Each row has a name. After each piece below comes the name of the row it's from, unless a question asks for something else. Each question is about the rows just above it.

nugo: [ 3.14 -0.41 -4.03 -3.22 -4.80]
pip: [ 2.10  0.86 -2.81 -0.71 -5.82]
pof: [ 1.40  3.18 -5.42 -1.74 -3.31]
tus: [-0.41  3.14 -2.74  0.19 -4.61]
vegot: [ 3.47 -0.35 -4.17 -5.52 -9.13]
gup: [ 1.75  0.24 -2.35 -2.52 -5.83]
Kepi: [ 2.12  0.52 -3.36 -6.18 -5.59]
sal: [ 2.28 -2.19 -2.43 -4.79 -7.63]
Move every entry of [-5.52] by +1 step of 0.01. => [-5.51]
which: [ 3.14 -0.41] => nugo
Shift each entry of [3.14] by +1 times 0.01: => [3.15]
Shift each entry of [ 1.75  0.24 -2.35 -2.52] by +1 times 0.01: => [ 1.76  0.25 -2.34 -2.51]
Move every entry of [-2.19 -2.43] by +1 step of 0.01. => [-2.18 -2.42]

tus: [-2.25 -2.79 -2.44 -2.79 -2.76 -2.46  1.63 -2.30  1.67 -2.28  1.60 -2.77
  1.63 -2.79  1.72 -2.22]
lovad: [-0.10 -3.03 -2.95 -3.02 -3.08 -2.94  6.84 -0.15  6.90 -0.13  6.87 -2.93
  6.88 -0.80  6.91 -0.11]
nugo: [ 3.95 -0.90 -1.58  1.21 -0.91 -1.50 -6.77  4.01 -6.81  1.60  1.63 -2.28
 -2.77 -2.79  6.91 -0.11]
Nov: [ 3.95  1.21 -0.91 -1.50 -1.58 -0.90 -6.77  4.01 -6.81  3.97 -6.83 -0.84
 -6.82 -0.80 -6.80  3.89]
which: [-0.90 -1.58  1.21 -0.91 -1.50] => nugo
Which row holds [-2.76 -2.46  1.63 -2.30  1.67 -2.28  1.60 -2.77  1.63 -2.79  1.72 -2.22]? => tus
[-2.28  1.60 -2.77  1.63 -2.79] is in which row? => tus
which: [-2.94  6.84 -0.15  6.90 -0.13  6.87 -2.93] => lovad
The row with [-2.95 -3.02] is => lovad

gup: [-0.69  4.57 -0.19 -1.02  0.54  0.76 -5.38]
Kepi: [-1.75 -0.84 -2.86  0.37 -5.28  3.57  1.42]
bobam: [-1.44  4.93  0.03 -0.54  0.28  1.28 -5.48]
tus: [ 6.64 -2.75 -2.00 -4.18  1.10 -4.75  2.03]
Nov: [-1.44  4.88 -1.99 -0.52  0.18  1.30 -5.53]
vegot: [-0.50  4.48 -0.21 -1.10  0.39  0.71 -5.29]
lovad: [-1.50  4.92  0.06 -0.54  0.23  1.43 -5.66]
pip: [-0.59  4.30 -0.24 -1.24  0.40  0.67 -5.19]
divi: [-0.55  4.55 -0.18 -0.93  0.43  0.81 -5.28]
nugo: [-1.44  4.88  0.03 -0.52  0.18  1.30 -5.53]
Shift each entry of [-1.75 -0.84] by -1 times 0.01: => [-1.76 -0.85]
[-0.54  0.28] with -1 step of 0.01 on every entry: => [-0.55  0.27]
Where do [-1.44  4.88 -1.99 -0.52  0.18  1.30 -5.53] appear? => Nov
[-0.93] with +1 step of 0.01 on every entry: => [-0.92]
Shift each entry of [-0.52] by +1 times 0.01: => [-0.51]

lovad: [-3.34 -1.70 -0.80 -2.16 -2.71 -0.97  1.36  4.80  7.70  6.73  6.73  4.29
  1.93  7.74  6.23  0.74 -1.73  5.86 -1.20  3.38  6.25  5.09 -0.67 -4.44
 -4.43 -1.10  0.43 -1.45]
tus: [-3.30 -1.38 -0.59 -2.28 -2.09  3.39  1.36  7.36  7.70  3.06  3.06 -2.60
 -4.35 -1.52 -1.18 -2.69 -0.97  3.80  5.53  2.83 -4.43 -4.57 -0.77 -1.51
 -2.99 -0.81  4.85  5.28]
nugo: [-3.32 -2.14 -1.18 -0.91 -1.33 -1.54  1.36 -2.41  7.70 -2.32 -2.32 -1.16
  1.93  6.23  7.74  5.86  0.74 -1.73 -3.37 -4.00 -2.82 -1.56 -0.98 -1.14
 -2.30 -1.97 -2.05 -0.62]
Shift each entry of [-1.54  1.36 -2.41] by -1 times 0.01: => [-1.55  1.35 -2.42]
[ 1.93  6.23  7.74  5.86  0.74 -1.73] is in which row? => nugo
which: [3.39 1.36] => tus
Shift each entry of [-1.73] by -1 times 0.01: => [-1.74]

vegot: [ 7.84  2.17  2.27 -3.61  1.02 -2.39]
sal: [ 2.10  1.11  2.08  2.04 -1.39 -6.52]
pip: [ 0.34 -2.66  2.27 -3.61  1.02 -2.39]
Kepi: [ 7.84  2.17 -0.63  0.77 -0.45 -1.16]
tus: [ 6.10  3.79 -2.43  3.64 -0.95  1.14]
bobam: [-0.72 -2.66  2.27  1.40 -0.19 -3.73]
Move every entry of [1.40] by -1 step of 0.01. => [1.39]
[-3.61  1.02] with -1 step of 0.01 on every entry: => [-3.62  1.01]
[ 2.08  2.04 -1.39] with -1 step of 0.01 on every entry: => [ 2.07  2.03 -1.40]
Move every entry of [-3.61] by +1 step of 0.01. => [-3.60]
Shift each entry of [ 0.34 -2.66] by +1 times 0.01: => [ 0.35 -2.65]
[-2.66] with +1 step of 0.01 on every entry: => [-2.65]
which: [ 7.84  2.17 -0.63  0.77 -0.45 -1.16] => Kepi

